In the data rows, the value 128 means zero.
Each group is a cloud of points together with its mirror image through one shared centre. The rows also spread widely along one direction, which tells nothing about the groups.
The table, row by row:
[ 95 101 114 152 135 125 115  96  94 123 135  97 125 171 107 129 125 147
 157 119 148 122  93 151 136 126 112 111 150]
[113  25 255  63 156  75  43  82 206 130 174  69  78 132  89  96   0 100
 131 144  40 255  31 144 228 231 190  19 163]
[201 145  77 158 102 142 118 177 104 120 152 148 125 136 189 147 135 122
 165 128 159  87 175 159  36 102 129 159  67]
[173 141  93 128 109 111 139 134  96 116 143 165 170 108  97 134 155 147
 122 104 129  44 135 168 114  94 124 137  81]
[115  95 230 111 148 129 100  74 141 151 112 119 117 109  81 159  98 131
  72 152  97 154  96  99 160 147 163  65 152]
[ 63 106 190 128 114 115 145  80 152 103 108  86 120 125 109 121  80  94
 135 127 102 151 125 113 182 190 175 125 136]
[182 170  94 113 102 123 151 180 147 136 113 178 149  78 152 134 165 117
  98 141 128  93 184 102  94 100 127 153  92]
[151 204   0 174 104 195 177 192  83 135 101 162 131 124 221 150 219 126
 148 135 200  79 219 106  14  62  85 227 103]
[ 72 102 232  97 165 124 111 102 194 146 124  83  85 124 128 106  89 103
 117 153  96 237  94  70 200 180 141  91 198]
[163 139 119 109 117 117 126 121  98 120 137 157 173 102  86 127 148 154
 119 104 115  55 128 166 142 127 142 123  78]
[ 96 106 102 158 138 122 112  98  96 130 136 105 120 170 111 137 126 147
 147 122 152 122  93 144 129 118 100 113 145]
[102  87 241 115 152 132  92  68 146 161 121 108 111 113  87 164  88 121
  74 162  93 164  90  93 158 160 161  64 161]
[212 155  50 156  97 152 126 179  86 122 156 176 140 132 187 151 160 124
 162 121 175  67 190 171  14  81 106 175  58]
[209 195  62 118  92 144 161 190 126 130 115 185 147  80 169 142 184 121
 102 129 138  72 206 119  63  74 127 190  79]
[ 32  45 255  83 132  72 116  48 187 102 117  56  90 129  71 108  10  78
 120 134  48 222  42 118 251 239 210  53 195]
[ 82  65 174 134 152 113 104  74 121 121 143  84 112 179  89 119  80 147
 149 120 116 155  60 155 190 153 140  77 167]
[ 35  37 255 105 188  97  69  41 159 135 144  46  93 170  58 109  39 137
 133 137  74 223  21 121 255 203 145  30 212]
[146 185   3 166 104 172 159 185  89 137 105 157 110 128 215 147 191 122
 146 139 197 108 198 109  26  67  82 204 114]
[109 111  82 164 136 137 119 106  92 124 150 108 123 175 117 140 130 147
 153 123 163 101 104 156 121 119  98 127 144]
[ 51  76 234 118 115  94 130  72 162  99 115  68 106 136  92 112  54  90
 133 126  82 166  92 129 208 211 196  97 158]
[125 102 254  59 132  85 114 122 208 138 130 115 121  86 103 110  74 104
  78 146  53 203 103  93 207 177 178  85 161]
[123 144  17 186 123 156 134 127  66 123 124 128 134 170 150 149 163 153
 158 126 191  74 142 151  61  76  87 162 110]
[184 215   0 157  92 144 187 227  87  98 135 178 163 128 193 104 215 141
 178  94 197  37 212 166  47  63  76 234  63]
[169 101 167 134 119 126  91 140 131 131 152 126 118 133 156 135  95 112
 150 137 125 145 125 149  91 136 141 115 101]
[103  80 250 108 152 133  87  66 145 154 118 112 112 125  81 156  94 129
  74 159  83 165  80 108 163 168 165  54 166]
[ 44  87 255  71 168  93 129  58 192 133 114  78 122 120  39  92  83 135
  67 131  54 207  46  76 255 194 150  52 223]
[157 111 165 112 127  95 112 117 127 114 152 133 162 114  62 123 112 145
 102 104  98  88  99 159 161 136 150  95 106]
[147 145  98 165 123 165 119 106  91 152 110 153 138 118 133 185 158 134
  84 161 157  72 151 103  48  95 112 127 109]
[ 87 150 102 121 142 115 162 116 139 125 104 126 138 118  94 120 151 143
  88 129 124 114 115  90 177 117 115 132 164]
[113 175  42 181  74 146 179 141  85  95  96 141 153 116 175 135 164 104
 161 103 165  41 190 135  59 110 153 209  73]
[ 92 104 181 114 155 132 120 112 173 145 117 103  86 132 141 116  94 101
 119 151 111 228 105  82 155 159 119  95 184]
[141 106 208  71 181 115  91 116 168 164 155 125 123 120  80 114 108 160
  87 129  85 196  81 116 204 140 110  63 169]
[ 57  79 250  98 171 108  97  94 204 144 125  74  72 130 116 106  53 105
 109 154  85 255  71  75 208 186 139  70 214]
[183 188  99 113 106 133 156 189 143 137 111 173 152  69 161 128 168 125
 104 135 125  93 196 101  78  97 133 180  89]
[185 186  13 180  97 177 166 144  51 144  98 202 166 117 152 187 227 154
  99 142 188  14 201 128   8  48  99 176  67]
[149  91 204 113 133 113  88 132 150 133 157 116 107 130 141 128  76 110
 154 136 100 167 102 157 121 153 159  96 107]
[109  25 255  69 153  74  48  82 215 132 161  70  81 131  81  93   0  91
 134 144  36 255  34 140 230 231 194  17 171]
[132 139 121  95 123 106 140 164 151 121 145 123 129 124 129  87 123 132
 154  98 116 161 131 153 179 132 117 154 130]
[161 191   0 222 103 184 165 162  16 122 118 170 166 172 184 168 238 168
 169 107 244   0 188 174   0  28  53 213  67]
[144 159   0 191 120 156 144 141  60 120 126 148 140 163 150 147 187 156
 161 112 203  40 156 155  44  65  81 168 104]
[173 220   0 197  90 194 181 214  71 123  95 185 131 129 240 163 244 116
 150 134 226  54 234 107   0  42  63 240  81]
[120 158  76 145 136 167 135 153 130 142 113 135 106 137 186 134 151 117
 137 149 162 150 162  96  90 104 103 159 141]
[ 84 114 156 132 105 102 145  96 137  96 104 107 117 133 122 119  88  88
 145 127 114 131 119 126 145 168 173 130 133]
[141 163  50 156 124 160 152 170 114 136 113 148 102 129 198 140 169  99
 134 148 172 133 172  90  57  97  90 166 140]
[182 117 135 136 111 131 109 149 124 126 145 146 130 133 147 133 112 120
 152 124 130 122 142 165  83 133 138 126  90]
[ 60  90 228 108 116 108 139  82 162  96 107  90 127 118  95 102  69  94
 121 122  76 170  96 119 200 213 194 109 139]
[134  47 255  91 145  86  59  96 178 134 162  88  92 143 108 118  24 100
 139 140  67 222  69 152 177 192 173  49 146]
[ 78 124 164 136 111 115 153 101 137 105 108  99 127 115 120 122  95  93
 146 126 105 128 141 121 141 168 175 143 121]
[126  97 255  53 135  89 123 116 215 131 131 108 123  81  80  95  67 101
  74 138  40 218  93  94 239 202 183  72 165]
[143 205   0 184  67 167 194 160  66  98  97 161 157 118 190 148 190 118
 158 114 188  16 227 132  23  93 128 230  49]
[ 82 106 182 114 154 135 113 116 166 146 118 104  86 140 148 129 104 108
 112 154 114 207 112  84 159 158 125 105 190]
[ 83 133 156 104 155 124 149 102 145 135 101 116 153 113  72 113 142 147
  88 121  99 137 104  87 214 142 128 105 179]
[ 46  73 255  99 119  92 130  68 180  98 117  68 108 119  76  99  49  86
 130 128  60 194  78 113 237 232 205  83 168]
[148  98 194  74 176 108  74 124 161 164 159 127 120 127  91 123 104 164
  90 140  82 190  77 119 182 120 106  65 175]
[154 168   0 202 105 173 161 151  32 114 125 156 153 168 167 163 211 173
 174 110 222  17 172 173  21  40  69 198  85]
[178 110 165 131 121 123  91 144 134 128 156 130 115 139 150 141  99 121
 149 129 129 142 136 162 100 139 147 120  97]
More rows, each followed by its group:
[124 171  45 171  76 149 189 141  82  90  90 150 156 121 162 137 173 108
 148 105 163  38 190 142  67 113 149 201  77] ~ Ra
[196 165  31 143  98 122 148 149  71 113 136 187 192 115 109 144 187 157
 127  94 154   0 167 181  86  69 116 169  51] ~ WG
[ 98 122  83 166 142 147 122 106  87 132 132 116 129 173 123 145 145 148
 153 116 164  98 116 144 103 104 106 131 140] ~ MS
[113  82 255  46 147  82  95 101 217 146 130 101 109  82  78 102  54 100
  80 146  28 232  82  80 245 203 188  67 171] ~ MS
[213 209  35 132 100 149 157 196 124 136 119 184 160  87 188 148 187 132
 110 134 153  59 227 117  54  70 109 207  66] ~ MS
[ 94 156 103 116 144 115 162 115 136 129 102 136 149 108  98 128 162 154
  85 125 128 105 126  90 168 113 108 132 163] ~ DV
[160 116 161  85 165 124  90 136 147 166 154 137 131 119 105 126 125 162
  98 135 106 166 102 123 155 111 101  85 150] ~ Ra
[132 148  16 187 126 161 135 132  69 121 135 142 146 168 148 143 172 153
 164 119 190  57 136 162  67  78  85 149 107] ~ MS
[ 90 125 164 118 142 132 123 132 171 147 116 104  95 120 149 115 100 114
 129 153 117 209 121  89 145 144 123 120 171] ~ WG
[ 64  59 226 118 161 111  87  61 141 127 150  64 102 167  62 116  66 140
 131 128 103 190  43 139 219 182 144  53 192] ~ MS
[ 27  64 255  98 134  94 127  53 180 103 107  58 101 123  84  97  36  79
 121 137  57 213  76 103 243 237 206  82 179] ~ Ra
[139 151   0 190 124 165 148 144  54 118 128 148 138 171 152 147 196 163
 166 112 202  43 159 162  51  69  74 173 103] ~ MS
[139 217   0 169 107 174 203 168  66 120  86 183 179 102 145 140 255 163
 113 110 189   0 201 105  62  51  80 219  88] ~ DV
[ 94  93 127 156 149 130 108  88 101 126 137 106 118 172 104 134 117 142
 152 121 140 121  87 151 143 137 120 104 147] ~ MS
[130 159   0 192 113 156 148 141  54 115 125 144 152 163 143 147 189 168
 167 113 199  48 152 167  57  74  87 173  92] ~ MS
[124 165  71 145 125 160 154 162 128 135 113 128 106 126 180 131 165 112
 143 141 167 147 177  95  72 103  96 169 127] ~ WG
[ 67  84 255  89 162 110 101  98 200 147 121  80  81 134 129 109  61  94
 122 150  80 255  75  88 204 189 158  74 199] ~ WG
[187 201   0 150  88 140 179 220  93 103 140 174 160 132 184 107 199 142
 178  89 193  48 198 173  67  61  78 229  73] ~ Bb
[141  87 221  68 183 102  75 117 175 166 167 117 121 126  80 107  97 158
  95 139  78 211  57 121 206 140 109  48 179] ~ Ra
[115  27 255  74 148  92  62  85 194 134 158  76  92 129  89 104  23 107
 135 132  50 243  60 143 224 226 194  44 144] ~ DV
[ 92  53 255  60 161  59  84  52 188 125 160  90 142 116   8  92  37 136
  88 115  25 190  13 151 255 221 187  12 165] ~ WG
[ 49  89 254  66 175  98 125  64 202 137 119  86 120 118  39  96  87 141
  68 130  55 214  43  76 255 195 148  50 218] ~ DV
[220 195   0 152 128 160 133 196  83 155 145 190 155 121 164 147 212 181
 118 132 190  62 189 134  38  22  47 172  89] ~ Ra
[101 100  95 161 134 125 117  94  94 124 143 106 117 173 104 126 126 145
 157 131 153 124  89 146 130 128 100 116 141] ~ MS
[182 128 135 125 112 130 105 159 118 126 161 141 114 137 164 130 110 114
 162 121 141 129 141 163  64 122 132 130  94] ~ DV
[178 188   0 136  97 126 174 211 102 100 135 176 155 118 175 108 193 134
 167  96 170  67 191 160  73  68  83 214  77] ~ Bb
[137 135 135 151 128 157 119 104 103 145 110 142 141 117 124 167 149 133
  86 151 140  98 138 104  83 118 138 117 109] ~ Bb
[126 173  40 156 118 171 158 165 111 137 104 140 108 127 202 142 170 109
 146 145 177 134 183  97  52  82  92 190 121] ~ WG
[144 121 226  64 131 109 126 136 192 133 118 130 136  81 108 117 103 121
  89 130  66 171 122  99 179 160 169 106 136] ~ MS
[209 214  29 129  88 155 176 200 113 137 106 199 171  72 180 137 212 124
 106 123 150  44 234 115  48  69 120 219  50] ~ MS
[ 69  55 208 119 151 101  81  64 134 125 142  72  95 176  73 120  67 138
 132 136 102 198  45 137 190 165 128  56 188] ~ MS
[ 50  38 249 112 161  83  83  43 146 122 152  61  92 175  53 108  43 126
 138 127  86 207   7 149 240 196 147  31 200] ~ MS
[183 201   0 200 101 187 162 153  45 143  93 198 169 109 168 196 229 151
 105 142 207   0 214 120   0  40  99 191  55] ~ Bb
[171 199   0 141  97 133 170 211 102 104 137 163 147 121 183 103 184 130
 175  91 163  62 195 156  78  72  92 222  65] ~ Bb
[ 98 111 114 148 151 139 115 100 101 120 134 113 125 164 111 133 129 140
 140 117 145 116  95 150 135 128 116 117 145] ~ MS
[157  80 214 116 132 104  73 127 158 134 162 110 106 144 141 128  58 107
 151 132  98 176 107 160 134 162 158  86 118] ~ DV
[135 156  85 148 133 161 151 165 131 138 115 138 105 125 185 136 154 117
 135 143 167 146 173  93  64 102 108 154 133] ~ WG
[113  98 255  41 151  92 108 111 219 138 120 115 119  67  90  96  68  99
  85 140  34 220  99  87 238 204 193  75 165] ~ MS
[183 162  48 134  91 124 159 146  76 107 128 185 185 102 100 131 169 150
 125  97 139  22 156 180  85  87 122 156  53] ~ WG
[147 154  81 105 123 102 149 179 147 108 146 137 134 127 142  89 137 120
 160 102 121 124 141 150 145 119 111 159 114] ~ Bb
[115  94 255  54 150  80 102 105 223 142 126 116 118  79  76 106  49  96
  69 147  43 219  75  90 234 199 181  49 166] ~ MS
[197 159  53 127 149 136 104 168 108 166 150 169 141 131 138 147 183 176
 113 134 160  97 151 125  76  49  65 138 127] ~ Ra
[244 212   0 171 109 182 157 220  43 146 137 226 174 129 186 157 255 185
 133 119 229   9 213 153   0   0  37 210  58] ~ Ra
[ 60  97 217 117 108 107 139  85 154 103 103  84 117 123 118 116  70  85
 139 119  83 154 104 114 185 207 196 120 143] ~ Ra
[133 148   9 186 119 168 149 134  47 119 128 142 144 160 149 143 183 157
 162 111 193  59 148 164  65  77  89 174 102] ~ MS
[177 204   0 151  99 132 171 219  91 111 141 168 153 128 201 101 190 128
 175  98 182  55 200 164  61  61  80 228  76] ~ Bb
